128 stands for zero in the data rows.
Some points, each followed by its number:
220 134 93 124 174 77 183 229 108 163 82 129 132 131 127 228 184 194 113 88 104 171 169 183 58 104 155 107 66 121 109 220 82 59 162 47 142 117 136 143 131 152 130 133 255 106 122 84 107 183 117 121 83 100 0
106 102 93 147 137 116 116 127 103 84 192 147 114 139 151 109 117 117 103 103 203 156 44 147 152 89 100 201 157 99 147 110 58 136 178 137 185 95 129 136 134 85 142 185 132 135 137 111 154 130 179 107 76 167 1
157 133 137 128 85 132 114 101 194 100 146 94 180 155 120 92 98 107 129 142 136 119 153 71 173 134 130 131 109 113 110 82 142 95 107 139 103 146 68 120 106 169 143 141 88 109 121 118 83 97 130 169 151 143 2
80 105 171 88 160 145 147 125 150 128 159 191 127 144 97 136 80 109 81 98 132 158 89 157 99 124 91 168 168 91 217 214 143 134 127 105 87 99 98 178 110 70 98 163 80 92 115 111 177 106 76 177 189 142 3
98 202 97 105 99 54 170 92 54 104 118 245 152 130 173 19 40 255 167 237 126 133 103 145 98 186 236 77 52 118 91 166 135 68 212 180 92 81 95 67 172 103 71 70 83 191 83 181 146 232 145 24 120 50 4
178 172 172 114 172 148 126 87 98 220 78 107 160 56 45 132 186 101 136 96 105 46 146 164 163 94 109 153 181 155 148 105 165 135 59 98 104 161 178 105 149 93 100 184 139 100 199 178 88 133 175 163 144 137 5
129 94 85 180 103 120 136 169 122 125 142 101 95 112 147 142 124 112 141 99 80 143 131 95 95 133 149 111 135 189 76 119 121 135 135 155 163 117 157 129 135 159 101 105 125 108 140 104 152 122 147 107 117 123 6
196 103 130 132 62 162 94 66 237 106 158 84 220 177 134 65 85 129 167 152 117 138 180 44 191 131 121 163 131 69 110 79 147 86 96 133 89 156 36 116 112 212 153 148 42 72 104 116 75 74 152 197 173 176 7
161 144 143 134 130 176 179 110 88 101 117 59 104 187 130 190 107 174 91 107 191 137 134 97 106 208 201 80 85 186 138 160 85 63 133 174 79 157 106 124 82 125 190 160 152 135 54 101 67 194 115 143 135 129 8
79 109 169 91 155 143 145 124 147 133 158 189 126 142 97 132 85 109 82 94 132 159 89 158 96 130 88 166 165 93 215 215 143 140 124 109 85 97 94 180 108 72 101 159 77 91 120 116 177 105 78 173 192 141 9
173 166 171 112 172 144 133 90 107 204 86 109 164 63 51 137 173 99 129 103 109 50 141 158 166 89 115 148 173 157 143 105 165 132 71 100 110 159 177 107 144 96 100 183 144 106 188 167 85 131 169 159 143 135 10
190 130 165 134 139 101 147 163 140 98 155 129 120 105 120 171 150 140 127 124 134 139 80 151 145 123 139 134 148 110 92 93 124 140 136 113 85 142 92 112 72 146 134 97 146 133 158 112 127 124 164 74 146 102 11
130 138 149 110 147 108 145 127 164 115 113 140 114 130 130 119 134 85 91 172 121 110 102 126 141 105 123 102 96 142 113 121 150 107 117 163 123 119 99 141 63 133 109 113 128 142 146 115 108 133 110 154 136 68 12
128 103 96 174 102 116 136 167 123 122 140 100 97 116 142 142 128 107 134 103 92 137 130 90 99 134 150 106 129 187 80 113 126 131 134 152 157 117 151 129 131 150 105 107 128 114 144 104 146 120 139 110 118 121 13
106 142 115 134 127 104 126 135 123 90 161 129 126 131 126 111 113 101 96 116 176 126 83 132 155 113 118 151 118 133 130 103 95 127 147 146 151 116 119 130 117 107 133 157 132 145 138 121 124 127 141 119 103 133 14
112 156 166 125 102 100 75 157 164 144 166 97 129 79 113 154 129 189 165 142 103 147 107 127 154 121 89 124 134 137 178 112 39 99 154 71 115 125 183 78 104 141 61 132 122 71 88 95 123 111 159 125 216 164 15
64 110 149 59 152 75 69 80 143 162 36 114 121 111 179 113 126 120 238 121 148 187 198 136 58 220 96 109 144 114 128 183 154 179 67 116 195 237 103 108 182 172 187 126 80 194 152 201 119 168 72 152 136 163 16
New points follow, each followed by the numbers of its five nearest points above, nearest first.
144 171 156 115 146 121 135 116 124 152 109 109 151 94 74 127 141 91 110 117 131 72 131 139 161 110 126 125 129 162 129 101 151 124 93 125 113 147 144 113 125 110 112 159 140 129 164 148 89 127 139 148 137 118 10 5 12 14 11
139 185 104 115 129 159 130 115 167 131 201 120 145 117 108 95 116 137 108 135 138 163 117 107 117 126 118 157 187 87 174 133 77 88 161 139 144 135 103 53 166 21 167 76 77 91 169 149 85 106 65 149 131 147 14 2 1 12 9
122 77 63 183 74 241 23 209 95 127 159 150 159 210 156 141 206 118 51 95 128 148 172 180 100 139 52 90 111 50 130 200 136 255 172 7 83 133 140 254 104 175 210 97 153 160 80 30 229 86 52 85 141 203 9 3 13 6 14
222 74 133 140 41 187 80 41 255 110 162 77 235 196 145 61 94 136 187 157 114 151 199 11 196 137 120 178 147 42 109 63 156 70 92 123 83 160 13 117 115 226 165 155 22 46 96 107 73 59 162 213 182 203 7 2 12 14 11
147 173 154 113 154 124 134 112 124 160 105 112 159 88 71 123 137 96 114 115 124 70 133 149 168 105 120 133 134 160 133 106 150 127 89 125 114 150 152 111 129 114 107 162 136 126 163 155 86 130 147 151 139 117 10 5 12 14 11
110 160 159 124 105 97 81 157 164 140 166 99 133 82 113 148 124 183 160 138 104 140 107 130 155 123 91 125 127 138 172 111 43 102 150 80 117 128 176 82 107 144 68 129 118 78 90 99 121 111 157 126 209 156 15 14 11 13 6
123 99 87 166 89 203 56 191 112 112 158 137 156 193 142 143 175 106 61 110 140 133 156 164 117 132 79 93 104 83 122 172 141 211 165 45 95 133 136 214 105 158 182 109 154 162 94 49 188 96 68 103 139 175 14 13 6 11 9
102 88 73 156 144 120 105 119 90 86 203 160 107 135 168 97 121 130 107 91 211 174 23 160 151 79 84 237 177 77 157 117 29 147 188 138 204 82 131 143 143 80 150 198 123 128 136 116 174 133 201 98 60 187 1 14 11 13 6
139 174 152 114 146 116 135 120 128 145 112 111 155 97 78 122 131 92 108 119 131 75 132 141 165 111 124 127 122 162 128 103 146 125 96 131 113 147 142 112 122 116 112 155 136 133 157 148 87 129 138 147 136 113 10 12 14 5 2
118 117 98 154 94 177 73 181 119 110 150 130 151 177 133 135 160 102 65 113 140 124 149 154 127 132 92 94 98 100 121 153 139 193 154 70 101 134 129 194 102 152 170 114 148 160 105 67 168 102 75 106 134 161 14 13 6 11 12
76 81 116 98 197 179 231 110 181 128 110 108 87 153 150 190 74 119 145 126 117 120 140 149 146 79 148 203 94 125 178 55 111 119 119 177 146 105 147 154 133 131 156 77 166 76 81 165 121 23 110 154 11 114 14 12 13 6 2
133 109 173 158 92 94 111 164 121 65 132 89 50 139 125 187 193 102 157 141 125 139 173 48 190 95 96 111 188 82 146 93 161 168 86 155 156 68 160 94 179 144 166 94 225 168 87 158 134 118 123 130 144 91 13 6 14 11 12
40 0 90 77 255 255 255 80 219 159 89 106 40 176 193 255 42 147 197 122 83 140 157 183 136 27 159 255 104 86 235 17 90 125 118 198 172 77 183 188 168 136 188 21 194 0 34 202 148 0 116 172 0 125 6 13 14 1 12
